In the rows, zero is written as 128.
Families of rows that turns and mirrors carry onto each other, the same ones carrying the whole set onto itself: the rest of each named row's family, in list order
4 families of 8 rows
Q_555: [182 130 155 119 115 140 150 165 142 148 133 117 105]
Q_39: [169 125 179 115 141 144 144 166 138 145 143 118 105]
Q_770: [185 127 138 128 126 116 119 155 141 145 124 161 130]
Q_701: [113 128 112  95 141 158 153 126 131 126 174  79 135]
Q_927: [169 130 152 125 154 135 108 166 134 105 103 140 133]
Q_835: [105 121 106 107 151 136 158  94 154 141 170 113 130]
Q_774: [173 134 145 132 142 113 112 146 143 128 106 161 124]
Q_201: [119 115  76 112 146 139 128 122 142 108 135 122 166]
Q_808: [109 126  88 106 131 137 154 102 138 153 166 123 126]
Q_321: [115 113 116 128 182 140 112 110 139 115 148 145 165]
Q_840: [172 120 162 118 157 144 111 178 128 119 126 138 141]
Q_354: [134 119  78 134 145 136 123 112 144 115 132 138 167]
Q_618: [174 126 161 135 133 145 125 172 134 116 111 139 136]
Q_220: [174 129 167 137 133 128 124 154 138 138 118 161 125]
Q_18: [111 124  86 122 142 137 139  99 148 113 139 132 161]
Q_858: [ 97 119 110  98 161 163 144 125 126 125 169  98 136]
Q_485: [162 131 174 115 141 140 137 158 124 163 157 137  98]
Q_318: [108 142 109 102 156 161 152 120 137 123 168  88 116]
Q_371: [ 98 120 111 120 169 143 131 102 143 110 148 135 160]
Q_176: [153 125 178 104 139 143 142 157 122 153 158 109 100]
Q_217: [126 136  83 123 154 128 121 113 149 100 129 132 160]
Q_165: [171 113 144 135 148 148 110 167 127 113 109 139 148]
Q_766: [165 140 141 115 117 147 148 162 131 143 133 105  87]
Q_194: [107 120 100 102 151 155 156 112 149 121 163  92 139]
Q_121: [112 146 102 109 143 141 156 100 143 146 170 108 106]
Q_689: [169 130 140 108 103 139 152 159 127 153 143 104 104]
Q_229: [114 135 111 120 180 127 114 105 147 106 142 144 154]
Q_546: [174 134 140 116 110 154 145 176 122 143 138 113 112]
Q_424: [107 114 109 112 176 127 120 102 143 129 155 147 154]
Q_986: [153 138 169 113 144 145 142 154 128 151 145 117  80]
Q_108: [115 130 112 101 137 130 156 100 139 156 180 110 120]
Q_126: [173 117 146 141 141 122 110 142 137 142 117 167 135]

Which other rows belong to the same family as Q_220? Q_555, Q_39, Q_835, Q_618, Q_18, Q_371, Q_194
Which other rows belong to the same family as Q_126? Q_701, Q_321, Q_354, Q_176, Q_165, Q_689, Q_108
Which other rows belong to the same family as Q_318? Q_927, Q_774, Q_217, Q_766, Q_121, Q_229, Q_986

